In the data rows, 128 means zero.
Some points:
[145 121  66  81 155 111  96  86  76  61 150 160 140 106 145 135 175 150
 140 116  91 111 160 155  76  76 101 150  91 185  91 101 130  71 155 145
 106 165 165 101 190 101 155 170 116 101 180 150  81  86 150 106  91 145
 126 160 116 121  91 106  76 160  71 126]
[ 71  76  76  91 140  71  71  96  61 116 195 121  96 155 106 160 195 130
 145  76 101  96 135 116  61  61  96 135  96 195  96 116 121  66 150  61
 101 160 190  96 155  76 185 160 185  86 185 155 101  76 135 150  86 140
 140 140 101  61 116  76  61  96  81 130]
[111 170 170 185 111 175 190 165 135 185  86 130 185 175 101 101 106 111
  91 126 160 145 101  86 175 185 150 130 155 116 150 195 101 180  91 111
 160  66 135 130  91 185 101  76 130 190 111  81 155 195  66 135 165  91
  91  86 170 195 175 111 185 135 140  91]
[ 61 155 121 165 150  81 150 101 180 165  81 155 106 116  81 170  71  86
  61 140  61 121 155  81  86  91 111 160 106  86 101 165  66 130 106 175
  66  91 121  61 126 180  81 116 160 165  91  86  71 116  76  71  61  61
  61 150 150 165 160 145 145 145  86  66]
[ 96 175  86 116 185  86  61 155  71 101 170 180 190 180 180  86 180 145
 155 160 111  66 170 165 155 150  71 180  86 170 185 135 140  61 180 140
  86 195 170 126 170 116 190 175 190  81 175 116 150  66 121  91 111 155
 150 170 155  71 135  71  66 175 106 150]
[116 135 150 170  66 155 170 116 195 170  76 126 160 126  66 126  86 116
  71 180  96 106 130  76  96 145 121 126 130  61 106 180  81 160 101  91
 121  86 116  86 111 165  61 101 140 160  76  76  91 140  81 121 116  86
  76 130 121 170 140 140 180 121 121  76]
[121 145  81 121 170 180 106 106  86  96 190 165 175 121 165 121 190 135
 121 135  86  91 165 145  81 101  86 165 101 175 121 111 135 101 170 150
 111 170 160 106 175 126 170 190 145 111 190 135  86  96 155  81  81 121
 121 180 160 116  96  91 111 170  66 135]
[155 111 185 150 130 121 180 121 165 180  61 101 116 111  96  76  81  76
 106 130 185 126  91  96 121 190 130 106 145  81 140 155  76 195  71  71
 150 101  91 145  76 175 111  71 101 170  86 126 165 175  96 140 175 111
 111 101 111 190 130 126 190 116 190 101]
[195 101 111 111 160 195  76  91  91  71 140 135  86  91 126 150 150 185
 160  71 135 195 140 121 170 121 195  86 185 155 155  96 195 111 145 185
 140 140 106 140 130 111 140 140  91 121 145 195 135 106 195 195 145 170
 165 155  96 106 106 160 116 140 130 140]
[ 76 140 160 155 106  91 175 126 160 150  71 145 111 160  61 180  76  91
  66 155  76 130 126  66  71 111 106 140 116  71 135 170  91 150 116 101
  81 106 101  71 116 160  66  86 165 150 101  91  76 126  71 111  66  81
  71 106 165 160 145 175 150 101 111  71]
[ 91 130 135 175 121 126 145 111 155 175  66 150 126 165  76 130  66  81
  81 175  71 135 145  61 101 116 126 145 111  66 116 140 106 170  86 160
  91 130  96  66 135 170  71  91 121 180  61 121  66 135 126  61  76  66
  66 145 175 155 150 135 155 150 101  61]
[185  71 126 101 101 145 116  66 130 106 116  76  66  81 130 165 126 195
 185  81 140 180  61 140 150  71 190  91 190 126  71  76 155 145 121 135
 180 121  86 180  96  71 130 130  76  96 130 185 116 150 185 160 135 180
 180  61  71 126  76 180 130  71 145 175]
[150  91 106  76  81 130  66  71  81  66 175 140  71 101  91 155 170 165
 111 101  66 160 150 106  66  66 160  96 121 180  61  81  71 106 126 116
 135 150 145  76 140  86 150 150  96 140 195 160  61 111 165 155 101 101
  96 135  91 101  61 116  71  76  61 111]
[ 66 190  91 130 195  66  91 175  96 135 180 190 150 130 190  66 140  66
 135 190 150  61 190 190 185 195  76 190  61 145 180 150 150  96 195 190
  61 145 175 135 180 140 195 195 155  76 150  61 190  61 101  76 170 130
 160 190 190  81 190  96  96 190 155 165]
[140 126 175 180  71 185 185 130 170 155  91 111 170  96  86  71  91 101
  76 145 155 140 121  91 111 165 145 111 140  91 145 145 111 165  76  86
 130  71 111  91  86 145  86 111 106 175  71 101 121 170  91 116 130  71
  86  91 130 185 180 130 170  81 170  86]
[101 185  71 106 180 160 101 160 101 130 160 185 130 135 175  81 165  96
 130 170 106  71 185 170 135 140  91 170  71 150 175 126 145  76 175 165
  76 190 180 116 185 130 175 180 150 106 160 106 126  71 140  96  96 135
 135 165 185 140 121 101  91 185  91 116]
[135 150 180 190  96 170 165 180 175 160 101  81 195 170 116 116  96 106
  96 121 180 150  86 101 160 175 140 121 160 106 170 160 116 135 130  96
 145  81 126 150  81 195 106 106 126 185 116 130 145 180  86 145 185  96
 101 116 140 180 170 121 195 111 150  96]
[ 86 195  96 145 190  61 111 185 106 140 155 195 135 140 195  61 135  61
 116 195 165  76 195 195 195 170  61 195  66 135 195 175 190  86 190 195
  71 175 155 155 195 150 145 185 175 126 135  66 195 101 130  66 150 126
 130 195 195  96 195  61 121 195 135 155]
[ 81 116 140 160  76 140 195 150 190 190 111  96 121 190  71 145  61  71
  86 185 126 116  96  71  91 155 116 116 126  76  76 185  86 155  96  66
 126  96 130  81 101 155  76  81 180 155  66  71 106 165  61 130 140  76
  81  81 126 150 165 155 175 126 160  81]
[180  96 116  61 145 116 135 140 126  91 126  71  91  66 160 140 111 170
 190 111 145 170 116 175 190  96 185  71 165 130 130  66 180 121 160 126
 170 155  76 195 150  66 126 145  86  66  96 175 180 121 180 175 155 185
 190 111  76  86  86 185 101 106 175 195]
[160  66 145  66  61 135 140  76 116 126  96  86 101  86 111  96 101 140
 165  91 190 101  66 126 106 135 155  81 150  96  66  91  61 185  81  76
 155 116  81 175  66  61  96  96  81  61  81 145 175 160 111 126 195 165
 175  76  66 130  71 170 106  86 185 160]
[106 180 101 135 165 101  86 135 111 121 185 175 145 145 185 111 160 126
 126 165  81  81 180 180 126 130  81 175  81 190 165 106 165  91 185 180
 116 185 150 111 165 135 160 165 135 130 170 111 111  81 145 101  71 116
 116 185 145 135 111  86  86 180  76 121]
[165  61 130  96  86 150 130  81 140 111 121  61  81  71 140 190 121 180
 175  86 130 185 106 135 145 106 180  76 175 111  81  71 170 140 111 106
 190 111  66 190 106  91  91 121  66 116 121 180 130 155 175 180 160 190
 185  66  81  91  66 190 135  66 165 185]
[170 106 195 140 126 190 160 190 185 145 135  91 180 185 150 195 145 160
 170  61 195 175  76 150 130 180 175 101 180 140  86 121  96 175  61 155
 185  76 140 185  71  81 135  61 111 145 140 165 185 185 160 190 190 160
 145 121 106 175 155 165 160 155 195 180]
[126 160  61  71 175  76  81 145  66  81 165 170 155 150 170 106 155 121
 150 150 116  86 175 160 116 126  66 185  76 165 160 130 160  81 165 130
  96 180 195 121 160 106 180 155 170  91 165  96 140  91 106  86 106 150
 155 175 180  76 126  66  81 165  96 145]
[190  86 155 126  91 165 126  61 121  76 130 106  76  76 121  91 116 190
 180  66 121 190  71 130 140  86 170  66 195 121 126  61 185 116 135 170
 165 126  61 170 121 121 121 126  61 135 126 190  96 130 190 185 126 175
 170  96  61  66  81 150 140  61 116 170]
[175  81 165  86 116  96 121 170 145  86 106  66  61  61 155 185 130 175
 195  96 170 165  81 185 165  81 165  61 170 101 111  86 175 126 140  81
 175 135  71 165 145  96 116 135  71  71 106 170 170 145 170 165 180 195
 195  71  86 111 101 195 126  91 180 190]
[130 165 190 195 135 106 155 195 150 195 145 116 165 195 135 175 185 155
 101 106 175 155 111 111 180 160 135 155 135 160 190 190 126 190  66 121
 195  61 185 160  61 190 165  66 195 195 155 140 160 190 116 170 121 106
 106 126 135 145 185  81 165 130 126 106]
Along one direction, these points spread out more than along any other. Take the direction at right angles to it along which they spread out most. Go by this last direction. How many in every 100 of the points above lie lower along it than each point below? Round to a whole number. More than half of the points above lie lower than the first one.
[185  71 126 101 101 145 116  66 130 106 116  76  66  81 130 165 126 195
 185  81 140 180  61 140 150  71 190  91 190 126  71  76 155 145 121 135
 180 121  86 180  96  71 130 130  76  96 130 185 116 150 185 160 135 180
 180  61  71 126  76 180 130  71 145 175] ~ 93
[111 170 170 185 111 175 190 165 135 185  86 130 185 175 101 101 106 111
  91 126 160 145 101  86 175 185 150 130 155 116 150 195 101 180  91 111
 160  66 135 130  91 185 101  76 130 190 111  81 155 195  66 135 165  91
  91  86 170 195 175 111 185 135 140  91] ~ 7
[ 96 175  86 116 185  86  61 155  71 101 170 180 190 180 180  86 180 145
 155 160 111  66 170 165 155 150  71 180  86 170 185 135 140  61 180 140
  86 195 170 126 170 116 190 175 190  81 175 116 150  66 121  91 111 155
 150 170 155  71 135  71  66 175 106 150] ~ 50
[ 76 140 160 155 106  91 175 126 160 150  71 145 111 160  61 180  76  91
  66 155  76 130 126  66  71 111 106 140 116  71 135 170  91 150 116 101
  81 106 101  71 116 160  66  86 165 150 101  91  76 126  71 111  66  81
  71 106 165 160 145 175 150 101 111  71] ~ 18
[ 91 130 135 175 121 126 145 111 155 175  66 150 126 165  76 130  66  81
  81 175  71 135 145  61 101 116 126 145 111  66 116 140 106 170  86 160
  91 130  96  66 135 170  71  91 121 180  61 121  66 135 126  61  76  66
  66 145 175 155 150 135 155 150 101  61] ~ 11
[195 101 111 111 160 195  76  91  91  71 140 135  86  91 126 150 150 185
 160  71 135 195 140 121 170 121 195  86 185 155 155  96 195 111 145 185
 140 140 106 140 130 111 140 140  91 121 145 195 135 106 195 195 145 170
 165 155  96 106 106 160 116 140 130 140] ~ 79
[ 86 195  96 145 190  61 111 185 106 140 155 195 135 140 195  61 135  61
 116 195 165  76 195 195 195 170  61 195  66 135 195 175 190  86 190 195
  71 175 155 155 195 150 145 185 175 126 135  66 195 101 130  66 150 126
 130 195 195  96 195  61 121 195 135 155] ~ 36
[170 106 195 140 126 190 160 190 185 145 135  91 180 185 150 195 145 160
 170  61 195 175  76 150 130 180 175 101 180 140  86 121  96 175  61 155
 185  76 140 185  71  81 135  61 111 145 140 165 185 185 160 190 190 160
 145 121 106 175 155 165 160 155 195 180] ~ 57
[165  61 130  96  86 150 130  81 140 111 121  61  81  71 140 190 121 180
 175  86 130 185 106 135 145 106 180  76 175 111  81  71 170 140 111 106
 190 111  66 190 106  91  91 121  66 116 121 180 130 155 175 180 160 190
 185  66  81  91  66 190 135  66 165 185] ~ 82
[155 111 185 150 130 121 180 121 165 180  61 101 116 111  96  76  81  76
 106 130 185 126  91  96 121 190 130 106 145  81 140 155  76 195  71  71
 150 101  91 145  76 175 111  71 101 170  86 126 165 175  96 140 175 111
 111 101 111 190 130 126 190 116 190 101] ~ 32
[160  66 145  66  61 135 140  76 116 126  96  86 101  86 111  96 101 140
 165  91 190 101  66 126 106 135 155  81 150  96  66  91  61 185  81  76
 155 116  81 175  66  61  96  96  81  61  81 145 175 160 111 126 195 165
 175  76  66 130  71 170 106  86 185 160] ~ 64
